In the rows, zero is written as 128.
Each path below is one point turned by a fixed rotation once a step. After each direction that follows a path, write how fast that rotation turns it, in degrees a step (0 if it stays still).
Each turn is a multiple of 5 degrees from 10 to 175, or 0.
Each row of a path follows its step; steps can be skipped.
Path 1:
step 0: [132 126 135 108 128 136 126 128 134 131 131 116 148 125 136 126 146 133
 130 133 117 123 126 120 136 114 134 135 130 133 140 128 141 125 131 119
 131 140 128 120 126 151 125 117 132 119]
step 1: [127 118 117 121 134 129 136 124 127 124 146 124 139 130 130 150 139 130
 125 142 116 133 134 126 130 133 124 111 120 139 126 116 131 127 119 140
 137 117 118 119 129 134 119 140 134 124]
step 2: [119 138 133 142 126 142 133 130 108 100 144 124 127 123 128 127 119 125
 132 136 120 133 130 130 121 124 127 131 114 134 126 132 139 117 127 120
 123 122 131 132 121 131 121 144 123 130]
step 3: [135 132 143 116 123 132 124 123 127 116 118 124 136 134 121 127 144 118
 141 138 115 122 129 122 119 116 135 136 138 122 123 136 140 125 151 119
 118 122 119 134 122 136 122 129 130 133]
step 4: [140 123 125 134 143 129 119 121 137 121 138 138 142 133 120 151 140 140
 129 134 123 122 124 122 127 125 119 124 137 140 115 124 128 135 133 124
 130 121 120 140 141 134 119 121 133 115]
step 5: [122 127 125 143 120 135 121 140 126 115 144 112 136 123 127 130 118 141
 121 125 109 124 116 123 130 118 125 134 124 136 133 122 130 121 116 113
 138 127 132 126 127 144 130 125 129 115]
step 6: [129 121 125 115 111 134 138 128 123 124 125 111 141 126 124 130 136 125
 137 133 102 132 121 122 124 124 128 131 127 132 124 126 145 123 134 144
 128 122 126 113 124 138 138 129 131 142]
step 7: [126 125 130 128 129 129 129 115 119 118 140 143 144 118 129 131 142 124
 136 135 124 134 132 120 130 126 122 115 117 153 117 128 141 127 134 136
 114 119 127 138 137 118 120 132 124 127]
step 8: [126 129 140 138 114 131 113 125 128 114 141 125 127 129 130 129 134 120
 135 139 127 125 133 120 117 126 141 135 121 132 141 121 130 117 129 105
 124 122 129 133 128 136 114 120 125 108]
step 9: [139 123 123 119 136 138 127 131 130 115 130 118 138 134 115 151 142 123
 140 132 125 127 127 138 114 123 134 144 131 126 126 128 132 122 127 128
 137 126 115 118 128 144 135 115 138 130]
Directions:
[128 129 128 128 127 132 126 126 126 126 126 130 125 130 126 127 129 124
 129 130 129 129 132 135 126 127 130 127 131 126 126 134 125 125 128 125
 129 123 127 129 133 127 126 128 129 125]  65
[127 132 123 131 127 125 127 128 128 123 129 128 125 125 132 127 128 127
 125 134 129 127 127 126 125 131 126 129 129 131 130 126 125 131 125 129
 126 127 130 131 130 127 130 131 130 124]  120
[128 129 129 127 132 127 128 133 127 124 130 131 130 123 129 127 128 128
 126 124 130 128 128 130 133 123 128 129 125 132 128 134 127 127 127 124
 125 130 130 129 129 128 130 129 128 127]  140
[127 127 132 123 131 124 130 127 128 126 126 131 136 131 128 128 127 127
 127 129 126 127 131 129 127 133 129 126 131 131 129 128 128 127 129 129
 132 129 129 131 130 127 133 129 129 128]  120
[135 131 124 125 128 126 124 127 129 130 126 128 131 125 129 128 130 131
 132 128 127 132 132 131 126 125 128 126 133 131 129 127 127 129 126 129
 127 128 128 128 125 126 126 130 128 131]  120
Path 2:
step 0: [124 110 131 131 137 119 120 118 137 133 104 130 133 119 137 117 134 133
 132 119 131 133 129 132 122 134 121 121 128 127 136 125 136 135 132 126
 137 128 138 144 135 131 122 116 135 128]
step 1: [142 136 142 124 135 119 134 132 134 125 129 133 132 121 130 125 132 135
 136 121 124 137 126 118 125 109 133 130 126 117 143 128 132 131 130 130
 139 124 137 120 121 112 120 127 141 140]
step 2: [123 123 128 112 129 120 127 120 119 127 120 124 122 129 134 122 142 139
 119 131 107 138 118 133 122 124 130 121 116 137 130 127 131 130 137 137
 135 125 132 137 118 125 135 140 138 119]
step 3: [119 130 128 127 120 120 120 113 141 131 129 121 125 114 123 123 119 126
 132 109 135 142 125 119 126 131 127 136 117 126 132 131 124 119 123 134
 128 133 144 134 129 115 134 134 143 128]
step 4: [130 151 128 117 134 128 135 112 127 116 130 136 123 115 126 131 135 132
 125 138 124 128 132 143 137 129 119 136 123 136 139 135 127 130 127 132
 134 137 127 130 123 106 129 129 132 131]
step 5: [133 117 128 113 131 128 117 113 126 130 129 127 132 119 134 118 134 146
 130 122 144 143 126 138 136 132 119 129 124 140 118 133 117 117 124 127
 133 128 127 130 119 134 125 140 121 125]
step 6: [127 140 130 128 132 130 127 123 134 118 140 122 126 127 132 116 120 130
 124 127 134 133 148 114 135 123 134 146 137 144 128 128 130 122 133 123
 133 138 143 126 115 127 120 123 134 125]
step 7: [131 127 126 123 140 138 134 126 126 144 142 125 133 125 136 117 127 135
 112 132 123 127 125 128 135 123 107 123 121 147 126 138 129 140 132 130
 123 134 127 125 131 119 123 129 124 116]
step 8: [119 117 127 136 123 129 130 117 126 132 146 126 125 111 128 125 129 127
 119 121 141 139 141 126 127 126 135 135 118 135 113 130 137 124 137 130
 135 113 130 117 137 130 120 125 119 136]
step 9: [135 137 126 139 137 137 135 139 125 128 127 125 111 117 123 119 127 130
 114 129 137 134 137 132 122 133 127 128 123 135 142 129 147 131 135 117
 139 140 120 124 127 129 128 122 128 115]
Directions:
[128 131 127 129 124 128 130 132 127 128 129 125 122 124 126 129 126 128
 126 125 127 126 125 132 128 131 128 129 123 125 126 126 127 126 132 131
 130 127 127 127 131 127 126 131 132 126]  60
